Here are some points:
(-0.5 -0.4 -0.1 -0.6 0.2 0.2 0.7 -0.4 -0.2 0.4 0.3 0.7 -0.1 0.6 0.1
 -0.3)
(0.3 -0.4 1.0 0.2 0.0 0.4 1.0 -0.4 -0.1 0.4 -0.4 0.9 -0.5 0.1 0.2
 0.3)
(0.5 0.7 0.6 -0.1 -0.4 -0.8 -1.2 -0.8 -0.1 0.0 0.1 -0.8 0.3 0.1 -0.1
 -0.1)
(3.1 2.0 2.1 0.0 -1.0 -3.1 -1.3 -3.1 -1.0 1.8 0.0 -2.2 -0.3 0.8 0.7
 -2.4)
(0.8 0.0 -1.0 -0.1 -0.1 0.6 0.3 -1.0 0.1 -1.2 -0.7 0.9 0.4 0.6 0.1
 0.0)
(1.1 0.6 1.4 -1.2 -1.2 -1.3 1.2 0.4 -1.4 -0.4 -1.1 0.4 -1.0 1.1 -1.3
 -1.1)
(-0.2 0.2 -0.6 -0.1 -0.2 -0.5 0.2 1.1 -0.5 0.3 0.7 -0.7 -0.1 0.3 -0.4
 0.5)
(-1.2 1.5 1.7 -1.9 -1.3 1.8 0.1 1.8 -1.5 -2.4 -2.0 -1.3 -1.8 1.7 -1.6
 1.1)
(-0.1 -1.4 0.3 0.7 0.9 0.7 -1.3 0.9 0.8 0.9 0.9 0.7 0.8 -0.8 1.0
 0.7)
(1.3 1.6 0.6 -1.4 -1.6 -0.9 1.0 -1.4 -1.7 -1.4 -1.3 -0.1 -1.5 1.5 -1.7
 -1.5)
(0.7 0.4 -0.4 -1.1 -1.3 -1.3 0.1 -1.1 -1.3 0.3 -1.2 -0.2 -0.9 1.2 -1.1
 -0.9)
(0.8 -0.1 0.5 0.7 -0.1 0.2 -0.6 0.6 0.0 1.2 -0.4 -0.1 -0.1 0.6 0.6
 -0.3)
(-1.2 1.2 -2.6 -0.8 0.9 1.0 1.4 -0.1 1.0 2.6 1.5 -2.0 1.0 -1.0 0.6
 -1.4)
(-0.6 -0.5 -1.4 0.1 0.1 0.4 0.4 1.8 0.2 -0.2 0.5 0.8 -0.3 0.5 -0.2
 -0.3)
(2.2 1.8 -0.2 -1.5 -1.2 -0.4 1.3 0.9 -1.7 -0.2 -1.2 -0.8 -1.4 1.6 -1.9
 -1.7)
(0.0 0.3 -1.2 -0.8 -1.0 -1.0 0.5 -0.3 -1.0 -0.9 -0.7 -0.1 -0.9 0.8 -0.7
 -0.8)
(0.0 -1.0 1.0 -0.5 0.5 0.1 -0.8 1.0 0.5 -0.2 0.2 1.7 0.0 0.5 -0.2
 -0.3)
(1.2 1.2 -0.6 -1.4 -1.8 -1.3 1.7 -1.3 -1.8 -1.5 -1.6 0.4 -1.5 1.8 -1.4
 -1.7)
(-0.1 -0.1 -0.8 0.2 -0.4 0.0 0.1 0.8 0.1 -0.1 0.3 0.2 0.1 0.3 -0.2
 -0.3)
(0.0 -0.7 0.9 0.1 -0.3 0.5 -0.6 0.6 0.1 -0.5 0.0 0.9 -0.5 0.0 -0.4
 0.8)
(-1.0 -1.2 0.9 -0.4 0.1 -0.4 0.3 -1.6 -0.3 -0.8 -0.2 0.5 -0.6 0.2 -0.5
 -0.4)
(1.9 1.4 0.3 -1.7 -2.1 -1.4 1.7 -1.5 -2.1 -1.6 -1.7 0.0 -2.2 1.8 -1.9
 -2.0)
(-0.1 -0.6 0.1 -0.5 0.6 -0.1 -0.4 -0.1 0.6 0.5 0.2 0.1 0.2 -0.4 -0.1
 -0.4)
(0.3 -0.6 0.1 0.4 0.5 -0.8 -0.8 0.5 -0.6 1.6 -0.7 1.1 -0.7 -0.4 -0.7
 -0.8)
(1.8 1.9 -0.6 -1.5 -1.8 -1.4 1.2 0.2 -1.8 -0.1 -1.9 -1.1 -1.6 1.6 -1.6
 -1.5)
(0.9 0.0 0.5 0.0 -0.7 -0.8 1.0 -0.3 -0.7 0.7 -0.7 0.8 -0.6 0.7 -0.4
 -0.8)
(-2.3 0.5 -1.8 -1.5 0.4 2.2 1.1 2.6 -0.6 -1.9 -1.4 -2.1 -1.1 0.6 -1.7
 1.2)
(0.2 -0.1 0.0 0.4 0.1 0.0 0.0 1.4 -0.2 -0.3 0.1 1.7 0.5 0.2 -0.2
 0.7)
(0.6 -0.2 0.6 -0.2 0.4 -0.1 -0.5 0.5 0.5 0.6 -0.4 0.7 0.4 -0.1 0.5
 -0.6)
(0.6 -0.8 1.2 -0.3 -0.1 -0.3 -0.5 0.6 -0.6 0.3 0.3 0.1 -0.7 -0.3 0.2
 0.5)
(-1.9 -0.8 -1.9 -0.1 1.4 2.7 1.1 -1.8 2.1 3.1 2.2 -1.3 2.4 -2.1 2.1
 -0.4)
(-1.9 0.8 -2.0 -1.5 0.8 1.9 2.2 2.4 1.1 -2.0 -0.7 -1.4 0.8 -1.2 -2.0
 1.6)
(-0.6 -0.4 1.1 -0.8 0.6 -0.7 0.6 -0.2 -0.6 0.7 0.5 0.6 0.3 0.0 0.7
 -0.3)
(1.3 0.1 -0.2 -0.9 -0.9 -0.6 1.2 -0.7 -1.1 -0.2 -0.8 0.5 -1.1 1.0 -0.7
 -1.0)
(0.8 -0.3 -0.2 -0.4 0.6 -0.4 0.2 -1.3 0.1 -1.1 -0.2 1.3 -0.1 -0.4 -1.0
 0.1)
(1.7 1.6 0.3 -1.8 -1.7 -1.6 1.5 -0.7 -1.8 -0.9 -1.9 -0.8 -1.9 1.7 -1.8
 -1.8)
(-0.3 -1.3 0.2 0.9 0.4 0.7 0.8 0.5 0.6 -0.1 0.7 1.9 0.8 -0.4 0.4
 0.7)
(0.7 -0.5 0.3 0.8 -0.3 0.8 0.0 -1.4 0.5 -0.2 0.1 -0.5 0.3 -0.3 0.1
 -0.5)
(1.5 1.8 0.0 -1.9 -2.0 -1.5 1.8 -0.9 -2.0 -0.3 -2.0 -1.1 -2.2 2.0 -2.0
 -1.8)
(-1.1 -0.5 -0.6 1.1 -0.6 -1.0 0.4 -0.8 0.6 1.3 -0.1 -0.1 0.4 -0.6 0.5
 -0.3)
(1.7 1.2 1.8 1.6 0.2 -2.1 -2.3 -2.1 -1.1 1.8 -0.9 -1.9 -1.3 1.4 1.8
 -1.2)
(-0.1 -0.1 0.5 0.0 -0.5 0.2 -0.3 1.0 -0.2 -0.1 0.1 0.7 0.3 -0.2 0.6
 0.2)
(-0.5 0.4 -1.2 -0.4 -0.2 -0.1 0.0 -0.5 -0.5 -1.0 -0.5 -0.6 0.6 0.4 -0.3
 0.2)
(-0.1 -0.7 0.4 0.4 0.2 -0.6 0.7 0.3 0.2 0.2 -0.3 0.5 0.2 -0.3 0.6
 0.4)
(-0.5 0.0 -0.3 0.5 0.8 0.8 1.0 -1.3 0.7 1.6 0.4 0.1 0.9 -0.7 0.1
 0.1)
(-0.9 -0.7 0.7 1.1 1.0 0.8 -1.6 0.1 1.1 0.0 0.9 -0.1 1.2 -0.9 0.6
 0.9)
(-0.7 0.4 -0.3 -0.1 -0.5 -0.2 -0.2 0.1 -0.2 -0.2 0.1 -1.0 -0.2 0.5 0.0
 0.0)
(0.7 -0.7 -0.2 0.2 0.1 0.6 0.5 1.1 -0.1 0.0 0.4 1.6 0.7 0.4 -0.2
 0.0)
(0.9 0.4 -0.2 -0.6 -0.9 -0.7 1.2 0.1 -1.1 0.7 -1.0 -0.1 -1.0 1.1 -0.8
 -0.9)
(-0.4 0.0 0.7 -0.4 -0.3 0.1 0.3 0.6 -0.2 -1.3 -0.4 -1.1 -0.4 0.2 0.5
 0.2)
(0.0 -0.1 -0.6 -0.3 0.2 -0.2 -0.5 -1.3 -0.1 0.2 -0.2 -0.2 0.4 -0.1 0.1
 0.4)
(-0.5 -0.1 0.7 0.8 0.0 -0.1 0.7 -1.5 0.0 0.1 -0.3 0.5 0.5 0.3 0.2
 -0.4)
(-0.3 -0.3 1.6 -0.2 0.4 -0.5 -1.4 -0.7 0.5 0.5 -0.4 0.8 0.2 0.0 -0.2
 0.5)
(-1.3 0.1 -0.8 -0.3 -0.9 -0.9 0.5 -0.6 -0.7 -0.7 -0.8 2.0 -0.9 0.6 0.2
 -0.2)
(-0.7 0.2 -1.2 -0.3 -0.3 -0.9 1.1 0.5 0.2 -0.2 0.0 -0.8 0.2 -0.4 0.1
 -0.4)
(0.7 0.3 0.7 0.9 0.4 0.7 -0.1 0.7 0.7 0.9 0.9 -0.8 0.7 -0.6 0.5
 0.8)
(-1.1 -1.6 1.1 1.2 1.3 1.4 -0.8 0.1 1.4 0.4 1.2 0.5 1.1 -1.3 1.3
 1.4)
(-0.4 -0.7 -0.7 -0.3 0.7 -0.3 -0.9 0.3 0.7 0.0 0.1 1.2 0.2 -0.6 0.3
 0.0)
(1.0 0.6 0.6 -0.7 -0.9 -0.6 1.6 -1.4 -0.9 -0.7 -0.8 -0.6 -1.2 0.8 -1.0
 -0.8)
(0.9 1.0 0.5 -0.6 -0.8 -1.1 1.1 0.8 -0.8 -1.5 -0.8 0.6 -0.6 0.9 -0.5
 -0.5)
(2.2 2.4 1.3 -2.2 -2.4 -1.8 2.3 -0.8 -2.6 -0.7 -2.4 -0.9 -3.1 2.4 -2.1
 -2.7)
(-1.4 -1.4 -0.8 1.3 1.5 1.1 -0.4 0.5 1.5 -0.4 1.3 1.9 1.4 -1.3 1.3
 1.3)
(-1.4 -1.6 0.4 1.2 1.5 1.3 -0.8 1.0 1.5 1.1 1.2 3.1 1.3 -1.6 1.7
 1.6)
(-1.5 -1.5 -0.6 1.3 1.7 0.6 -0.2 1.0 1.6 0.7 1.8 0.1 1.7 -1.5 1.4
 1.3)
(-0.4 0.5 -1.8 -0.9 -0.2 1.5 1.3 1.0 -0.2 -1.4 -0.7 -1.1 0.5 -0.5 -0.9
 0.6)
(0.9 -0.6 -0.5 0.6 0.2 0.3 -0.8 -0.3 -0.5 -1.0 0.3 0.9 -0.4 -0.2 -0.8
 -0.4)
(-0.2 -0.7 0.2 0.4 0.0 0.4 -0.2 0.0 -0.3 0.4 0.2 1.8 -0.4 -0.7 -0.2
 0.4)
(-1.3 -0.3 -0.3 0.3 0.9 1.4 0.0 0.6 1.1 -0.3 1.0 -1.1 0.7 -0.8 0.5
 0.8)
(0.4 0.7 1.7 0.8 0.3 -1.3 -1.0 -0.7 0.4 0.4 0.7 -1.4 0.5 -0.5 0.2
 0.2)
(-1.3 -0.9 1.2 0.6 1.2 -0.2 -1.4 0.5 1.2 1.2 1.3 0.1 1.2 -1.1 1.2
 1.0)
(0.4 0.8 -0.6 -0.3 -0.6 0.3 0.8 -0.1 -0.2 -0.2 -0.5 -0.9 -0.6 0.1 0.4
 -0.2)
(-0.6 0.7 -1.7 -0.9 -0.3 1.2 0.8 -0.8 1.1 1.7 1.1 -1.2 1.2 -1.2 0.5
 -1.2)
(-1.3 -1.1 -1.5 0.7 1.2 1.3 0.6 0.9 1.2 0.4 1.3 0.8 0.6 -1.2 0.8
 1.0)
(0.6 1.5 -1.7 -2.7 -1.7 1.4 1.9 2.0 -2.0 -2.6 -2.3 -1.3 -2.0 2.1 -2.4
 -0.1)
(-0.5 0.6 -1.2 0.5 0.1 0.1 0.4 -0.1 -0.3 -0.6 -0.1 -1.0 -0.1 -0.2 -0.7
 -0.1)
(-2.0 0.9 -1.9 -1.5 -0.9 2.3 2.6 2.7 -0.8 -2.3 -1.3 -1.6 -0.8 0.9 -1.5
 1.4)
Here are 12 more points, each followed by its number:
(-1.4 -2.1 -0.7 2.2 2.2 1.7 -1.7 1.6 2.2 1.0 1.8 2.2 2.0 -2.1 1.8
 2.1) 0
(-1.7 -1.8 -0.7 1.6 1.6 1.4 -1.3 -0.1 1.6 1.6 1.5 2.0 1.7 -1.6 1.8
 1.7) 1
(-1.6 -2.3 -0.4 1.8 2.1 1.6 -1.2 0.4 2.2 1.4 2.1 0.0 1.9 -2.2 1.7
 2.0) 2
(0.3 0.5 -0.2 -0.5 -0.1 0.4 0.0 -0.2 0.0 -1.7 0.0 -0.1 0.2 -0.1 -0.3
 -0.4) 3
(1.0 1.6 -1.0 -1.3 -1.5 -1.3 0.6 -0.5 -1.6 -0.8 -1.6 -0.7 -1.2 1.5 -1.4
 -1.4) 4
(1.1 1.1 0.4 -1.0 -1.2 -1.2 1.4 -0.1 -1.0 -0.8 -1.1 -0.7 -1.1 1.1 -0.7
 -1.0) 5
(0.8 1.0 -0.7 -0.8 -1.0 -0.1 0.0 -1.1 -0.8 -0.1 -0.5 -0.7 -1.2 1.0 -0.5
 -0.9) 6
(0.2 0.1 0.5 -0.3 -0.7 0.1 1.2 0.4 -0.7 0.4 -0.7 0.8 -0.6 0.7 -0.9
 -0.7) 7
(-1.7 -0.9 -2.2 -0.8 0.8 2.4 1.8 1.9 1.8 -1.6 1.8 -1.2 1.8 -2.0 0.3
 1.5) 8
(-2.6 -3.1 -1.3 2.7 2.7 1.8 -1.9 0.0 3.1 1.4 2.6 2.1 2.7 -3.1 2.7
 2.6) 9
(0.5 0.3 -0.5 -0.3 0.5 0.7 0.1 0.6 -0.2 1.5 0.0 0.2 0.0 0.5 0.4
 0.2) 10
(-1.0 -1.9 0.9 1.1 1.4 1.3 -0.9 -0.3 1.2 0.5 1.1 1.5 1.3 -1.4 1.1
 1.4) 11
Which of these numbered points is nearest to each point below, ignoring the 3 directions in which the first points spread most? Its number follows each.
(0.6 0.5 0.8 0.6 0.6 0.4 -0.3 1.1 -0.5 1.3 0.4 1.2 -0.5 0.4 0.4
 -0.1) > 10
(-0.8 -1.2 1.1 1.0 1.4 1.1 -0.9 -1.2 1.4 1.5 1.3 1.0 1.4 -1.3 1.2
 1.3) > 11
(1.1 -0.9 1.8 2.3 1.1 -1.6 -2.7 -2.6 0.9 2.7 1.9 -1.4 1.0 -0.8 2.4
 0.3) > 2
(0.7 -0.5 0.3 0.3 0.1 0.2 -1.0 -0.9 0.1 -0.8 0.1 0.7 -0.3 0.4 0.7
 0.5) > 6
(-0.8 -1.0 -0.6 0.9 0.7 -0.3 -0.6 -0.5 0.8 -0.2 0.4 0.8 -0.1 -0.8 -0.1
 0.7) > 9
(0.0 0.3 0.1 -0.3 -0.2 0.9 -0.2 0.1 0.4 -1.0 -0.1 -0.4 0.2 -0.2 -0.5
 0.0) > 3
(0.4 1.3 -0.9 -1.1 -1.3 -1.4 0.2 0.1 -1.2 -1.2 -1.1 -0.4 -1.1 0.9 -0.9
 -1.0) > 4
(0.4 1.2 1.4 -1.0 -1.3 -0.7 1.2 -0.4 -1.2 1.0 -1.2 0.4 -1.2 1.1 -1.1
 -1.2) > 7
(0.3 -1.7 1.3 0.8 1.4 1.3 -1.3 1.0 1.0 -1.8 1.4 2.4 1.2 -1.0 0.8
 1.4) > 3
(0.7 0.3 -0.9 0.1 0.6 -0.4 -0.2 -0.9 0.0 -0.9 0.6 -0.2 0.4 -0.2 -0.1
 0.3) > 3
(-0.5 0.2 1.5 -0.2 0.3 0.5 0.8 -1.4 0.0 -0.3 -0.2 -0.5 0.7 0.3 -0.7
 0.2) > 11
(0.8 0.9 0.6 -0.6 -0.9 -0.9 1.0 0.7 -1.0 1.0 -0.9 -0.1 -0.9 0.9 -0.8
 -1.2) > 7
(-0.2 0.8 0.0 -0.1 0.3 0.7 0.5 1.1 0.4 1.2 0.3 -1.0 -0.3 0.1 -0.3
 -0.1) > 10
(-0.6 1.0 -0.4 -0.4 -0.5 -0.4 -0.2 -0.7 0.3 -0.8 0.4 -0.8 -0.4 -0.7 -0.3
 -0.1) > 3
(-0.2 -0.4 0.2 0.9 1.0 0.4 -0.4 -1.2 1.0 -0.8 0.6 0.1 0.5 -0.9 1.1
 0.8) > 3
(0.0 0.2 -0.9 -0.7 -0.6 -0.6 0.3 0.4 -0.5 -0.6 -0.8 0.6 0.0 0.7 -0.3
 -0.6) > 4
(-0.2 0.1 -0.7 -0.4 0.1 0.4 0.5 0.0 0.4 0.5 -0.5 0.8 -0.2 0.2 0.4
 0.7) > 1
(2.4 1.7 1.5 -2.2 -2.2 -1.5 1.1 -1.7 -2.3 -1.4 -1.9 -0.3 -2.6 2.2 -2.4
 -2.0) > 11
(-0.4 -1.2 -1.7 0.9 1.1 0.9 -0.6 1.3 1.4 0.8 1.1 -0.3 1.3 -1.2 1.0
 0.8) > 0
(-0.8 -1.6 1.1 1.2 1.3 1.0 -0.1 0.5 1.3 1.3 1.1 1.4 1.0 -1.1 1.1
 1.1) > 7
(-0.1 0.0 -0.7 -0.5 -0.8 -0.4 -0.2 -0.7 -0.9 0.2 -0.5 0.9 -1.0 0.7 -0.5
 -0.8) > 1
(0.8 0.9 0.8 -0.7 -1.0 -1.3 1.0 -0.3 -0.9 -1.1 -1.0 -0.3 -0.8 0.8 -0.9
 -0.9) > 5
(0.5 0.8 0.7 -0.4 0.5 0.8 0.8 1.1 -0.4 0.4 0.6 -0.3 0.2 0.4 -0.1
 0.7) > 10
(-0.8 -0.9 1.0 1.0 0.8 1.0 0.2 -1.3 0.7 0.1 0.7 0.0 0.9 -1.0 0.3
 0.8) > 11
(2.0 1.8 -1.2 -1.8 -2.2 -1.7 0.9 -0.5 -2.2 -1.6 -2.2 -0.3 -1.9 2.4 -2.2
 -2.1) > 4
(-2.7 -0.9 -2.1 -0.6 1.3 2.6 0.6 3.1 0.9 -1.8 -0.5 -1.5 0.3 -0.7 -0.7
 2.1) > 2
(1.6 1.4 0.3 -1.3 -1.5 -1.3 1.6 0.1 -1.6 -0.9 -1.4 -0.5 -1.0 1.6 -1.2
 -1.2) > 5
(-1.2 -0.7 0.1 1.1 1.1 0.6 -0.3 0.6 1.1 0.1 1.2 0.6 1.5 -1.0 1.0
 1.0) > 5
(-0.1 0.5 0.4 -0.3 0.3 0.3 0.4 -1.3 0.1 0.4 -0.7 -0.3 0.2 0.2 0.3
 -0.1) > 11
(1.6 1.4 0.1 -1.6 -1.6 -1.3 0.9 -1.2 -1.5 0.0 -1.2 -0.1 -1.4 1.7 -1.1
 -1.3) > 1
(0.0 0.4 -0.3 0.1 -0.4 -0.8 -0.3 0.0 0.0 -1.2 0.3 -0.8 0.0 -0.7 -0.2
 0.0) > 3
(0.3 -0.6 0.7 0.1 0.2 0.9 0.2 0.5 -0.4 0.8 0.0 0.6 0.6 0.0 -0.1
 -0.2) > 7
(0.5 0.3 -1.1 -0.2 -0.2 0.2 0.4 -0.8 0.3 1.2 -0.3 1.0 0.8 -0.1 -0.3
 -0.2) > 1
(1.2 2.2 -2.3 -1.3 -1.6 -1.8 3.1 -1.9 -1.2 2.0 -1.0 -1.7 -0.7 0.9 -1.3
 -3.1) > 7
(-0.3 -1.0 1.1 0.3 0.7 0.3 0.1 -1.7 0.6 -0.4 0.6 0.5 0.5 -0.8 0.6
 0.4) > 11
(-0.1 0.0 -1.4 0.7 0.7 0.7 0.2 0.3 0.7 0.4 0.5 -0.7 0.6 -0.7 0.8
 0.6) > 0
(1.3 1.2 0.3 -1.0 -1.2 -1.1 1.5 0.0 -1.0 -1.2 -1.3 -1.4 -1.1 1.2 -1.0
 -1.0) > 5
(-1.6 -2.2 -0.4 1.9 1.8 1.1 -0.7 0.3 1.8 1.5 1.4 1.6 1.5 -1.9 2.0
 1.6) > 1
(1.0 0.5 2.1 1.5 -0.6 -2.0 -1.7 -1.5 -0.9 1.4 -0.9 -1.5 -1.5 1.2 0.9
 -0.7) > 2
(-0.4 -0.4 -0.1 -0.9 -0.6 -0.3 -0.1 -0.9 0.0 -1.2 -0.1 0.7 0.0 -0.3 -0.2
 -0.4) > 3
(0.3 -0.4 -0.5 -0.1 0.2 0.3 -1.0 -0.6 0.3 -0.5 0.4 0.4 0.1 -0.3 0.0
 0.7) > 6
(0.1 0.1 -1.3 0.4 -0.1 0.1 0.2 -1.5 -0.4 0.8 0.1 -0.1 0.4 0.3 0.8
 0.1) > 1
(1.4 1.1 2.7 1.1 -1.0 -2.6 -1.6 -1.7 -1.7 1.7 -1.7 -1.4 -1.7 1.8 0.1
 -1.6) > 2
(0.3 0.4 0.6 -0.2 -0.5 0.7 -0.1 -1.7 0.3 1.2 -0.2 0.0 -0.1 -0.3 0.6
 -0.2) > 11
(-1.1 -1.5 -1.5 1.3 1.5 1.2 -0.3 -0.4 1.5 0.4 1.4 0.1 1.5 -1.5 1.2
 1.2) > 9
(0.5 -0.2 -0.5 -0.2 -0.4 0.7 -0.7 -1.2 0.1 -0.4 -0.2 0.6 0.3 0.1 0.4
 0.3) > 6
(-0.2 -0.6 -1.3 -0.1 0.4 0.1 -1.1 0.7 0.3 0.1 0.1 0.2 0.4 0.2 0.1
 0.0) > 4
(0.1 -0.5 0.3 0.2 -0.1 -0.3 -0.5 -0.6 -0.2 0.5 0.5 -0.6 -0.7 0.3 -0.1
 0.6) > 2
(-0.3 0.0 -1.3 -0.3 -0.6 -0.4 -0.1 -0.3 0.4 0.4 -0.2 -0.2 -0.1 0.3 -0.2
 -0.1) > 4
(-0.4 -0.7 -0.4 0.3 0.1 0.1 -0.9 0.8 -0.5 -0.4 -0.3 0.8 0.2 -0.2 0.2
 -0.5) > 4
(0.9 0.1 0.4 -0.3 0.2 0.0 0.9 0.6 -0.1 1.4 0.0 0.1 0.6 -0.3 -0.3
 -0.4) > 7
(0.0 0.3 0.4 0.4 0.3 0.8 -0.2 -0.8 0.2 0.0 -0.3 -0.2 0.4 -0.6 0.6
 0.2) > 11
(0.7 1.5 0.6 -0.8 -1.1 -0.8 1.1 0.8 -1.1 -0.6 -0.9 -0.9 -0.5 0.9 -1.2
 -1.2) > 5
(1.1 -0.8 -0.4 0.2 -0.2 -0.7 0.1 -0.6 -0.1 -0.8 0.3 0.9 -0.8 -0.2 -0.6
 0.1) > 9
(0.4 0.9 0.2 -0.9 -1.0 -0.6 1.6 0.8 -0.9 -0.5 -1.1 -0.5 -0.9 0.9 -0.8
 -0.7) > 5
(1.5 0.6 0.5 -1.3 -1.2 -1.1 1.2 1.2 -1.3 0.5 -0.7 0.7 -0.9 1.0 -1.2
 -1.3) > 7
(-1.3 -1.2 0.9 1.3 1.3 1.4 -1.1 -0.2 1.4 0.0 1.3 1.1 1.4 -1.3 1.1
 1.3) > 11
(-0.2 -0.5 1.5 -0.5 0.4 -0.2 0.2 0.1 -0.4 0.1 -0.5 1.6 0.3 0.2 0.0
 -0.6) > 7
(-0.6 -1.4 -0.3 1.2 1.1 1.2 -1.2 1.2 1.2 0.1 0.8 2.4 1.1 -1.3 1.2
 1.1) > 0
(-2.2 1.5 -2.2 -2.0 0.1 2.0 1.5 2.4 0.5 -2.7 -1.7 -1.5 -0.2 -0.6 -1.6
 1.2) > 3
(-0.5 -1.1 -0.4 1.1 1.1 0.3 -1.2 0.2 0.9 0.3 0.8 1.0 0.9 -1.0 1.0
 0.9) > 4
(-0.7 -0.8 1.2 0.8 1.0 0.1 -1.4 -0.4 1.0 -0.5 0.6 0.2 0.6 -0.9 0.4
 0.7) > 3
(-0.3 -0.4 -0.2 -0.3 -0.5 0.1 -0.2 0.4 -0.6 1.0 -0.4 0.6 -0.5 0.3 -0.9
 -0.6) > 7
(2.0 0.8 2.0 1.7 1.0 -1.9 -2.2 -1.8 -0.8 1.8 -1.0 -1.9 -1.6 1.0 1.0
 -0.7) > 2
(-1.5 -1.7 0.1 1.7 2.0 1.6 -1.2 -0.2 2.0 1.4 2.0 1.0 2.3 -1.8 1.9
 1.7) > 11
(-0.3 -1.0 -0.5 1.0 0.8 0.0 -1.0 1.2 0.8 1.2 -0.2 1.2 0.6 -0.7 0.9
 0.4) > 0
(-1.0 -1.4 0.5 1.0 1.1 0.6 -1.1 -1.3 1.2 0.0 1.0 1.0 1.2 -1.4 0.9
 1.1) > 11
(0.5 -0.1 -0.3 0.0 0.4 0.4 -0.1 1.4 -0.4 0.3 0.2 0.6 0.1 -0.4 -0.4
 -0.5) > 0
(1.7 1.1 2.4 1.5 0.9 -2.2 -2.4 -2.4 1.0 2.1 1.2 -2.2 1.0 -1.3 1.3
 -1.5) > 3
(0.3 -0.2 0.7 -0.6 -0.6 0.7 -0.8 -0.2 -0.1 0.5 0.3 1.0 -0.1 0.7 0.7
 -0.5) > 6
(-1.7 -2.2 -0.5 1.9 2.3 1.6 -1.0 0.1 2.1 1.1 2.2 2.6 2.0 -2.2 2.3
 2.2) > 1
(0.6 0.1 -0.2 -0.9 -1.4 -0.9 1.2 -1.3 -1.1 -1.5 -0.9 0.7 -0.9 1.3 -0.7
 -0.9) > 9
(0.1 0.3 0.0 -0.4 0.0 0.5 -0.4 -0.6 -0.6 0.1 0.0 0.2 -0.4 0.4 0.5
 0.5) > 6
(-1.4 -0.9 -0.4 1.2 1.2 1.0 -1.0 0.4 1.3 0.5 1.5 -0.7 0.9 -1.2 1.2
 1.1) > 2
(0.6 -0.3 1.2 -0.5 0.7 1.0 -0.9 1.5 0.4 -0.5 0.8 1.6 0.1 0.2 0.0
 -0.3) > 10
(-1.0 -0.7 -1.1 0.9 0.8 0.2 0.9 1.3 0.7 0.7 0.5 1.8 0.7 -0.4 0.9
 0.1) > 7
(0.7 -0.2 -0.4 -0.8 -1.0 -0.7 0.2 0.4 -0.8 -0.8 -0.4 0.5 -0.8 0.8 -1.0
 -0.8) > 4
(0.6 1.0 -0.1 -1.0 -0.8 -0.7 1.7 0.2 -0.9 -0.7 -0.8 0.1 -0.9 1.1 -0.8
 -0.8) > 5
(-0.9 -1.3 -0.7 1.4 1.1 1.3 0.0 0.6 1.1 0.8 1.1 1.1 1.0 -1.2 1.3
 1.0) > 0
(0.6 0.8 -1.0 0.4 -0.6 -0.1 0.2 0.0 -0.1 0.6 0.2 -1.1 0.2 -0.2 -0.2
 0.2) > 0
(0.3 -0.8 -1.1 0.5 0.5 -0.3 -0.5 -0.7 0.1 0.0 0.0 1.1 -0.1 -0.1 0.2
 -0.1) > 9
(-0.2 -0.3 1.0 0.4 0.0 0.8 0.4 -0.7 0.6 -0.1 0.7 0.4 -0.3 -0.4 0.7
 0.6) > 11
(1.6 1.3 1.1 -1.8 -1.8 -1.4 1.6 0.3 -1.7 -1.3 -1.8 -0.3 -1.9 1.9 -1.8
 -1.8) > 5
(1.4 1.4 -0.8 -1.0 -1.6 -1.0 1.4 -1.2 -1.5 -1.0 -1.8 -0.6 -1.4 1.5 -1.4
 -1.4) > 9
(1.1 1.0 -0.2 -1.6 -1.7 -1.0 0.8 -0.5 -1.6 0.1 -1.4 -0.4 -1.7 1.6 -1.3
 -1.6) > 1
(1.2 1.7 -1.1 -1.4 -1.5 -0.7 1.1 -0.3 -1.5 -1.4 -1.5 -1.2 -1.4 1.4 -1.3
 -1.4) > 4
(1.3 1.2 -0.8 -1.5 -1.7 -1.4 0.7 -1.8 -1.5 -0.8 -1.4 0.4 -1.6 1.5 -1.5
 -1.6) > 9
(-0.1 1.0 2.6 0.6 -1.1 -1.5 -1.9 1.3 -1.1 -1.9 -1.7 -1.7 -1.2 1.2 -1.2
 1.2) > 2
(1.2 1.1 -0.3 -1.0 -1.3 -0.8 1.3 -0.9 -1.4 -0.9 -1.1 0.9 -1.3 1.4 -1.2
 -1.1) > 1
(-0.2 0.1 1.0 -0.6 -0.4 -0.4 0.0 0.3 0.4 -0.3 -0.2 -0.5 0.8 -0.2 0.1
 0.4) > 5
(0.4 0.0 -0.2 0.4 -0.2 0.0 -0.4 -0.6 -0.2 1.1 -0.3 1.2 0.4 -0.3 -0.7
 -0.4) > 1
(0.3 0.5 -1.2 0.5 0.2 0.5 -1.2 1.0 0.6 0.0 0.6 0.1 -0.2 0.5 -0.2
 0.1) > 0
(1.2 0.8 1.9 1.4 -0.5 -2.1 -1.7 -0.6 -0.9 -1.1 -1.0 -1.6 -1.3 1.1 0.3
 0.7) > 2
(0.2 -0.6 0.8 0.0 -0.1 -0.2 0.4 0.2 0.6 -0.2 0.1 0.3 -0.2 0.4 0.6
 0.5) > 5
(0.1 -0.4 -0.8 0.2 0.0 -0.2 -0.9 0.0 0.3 -0.1 0.7 0.8 0.0 0.1 -0.4
 -0.2) > 4
(0.1 0.2 1.6 0.2 -0.2 0.1 0.1 1.2 0.0 0.4 0.2 1.1 0.4 -0.3 -0.5
 0.1) > 7
(1.2 0.7 1.2 -1.1 -1.3 -1.0 0.3 0.7 -1.3 -0.7 -1.2 0.0 -1.2 1.4 -0.8
 -1.3) > 5
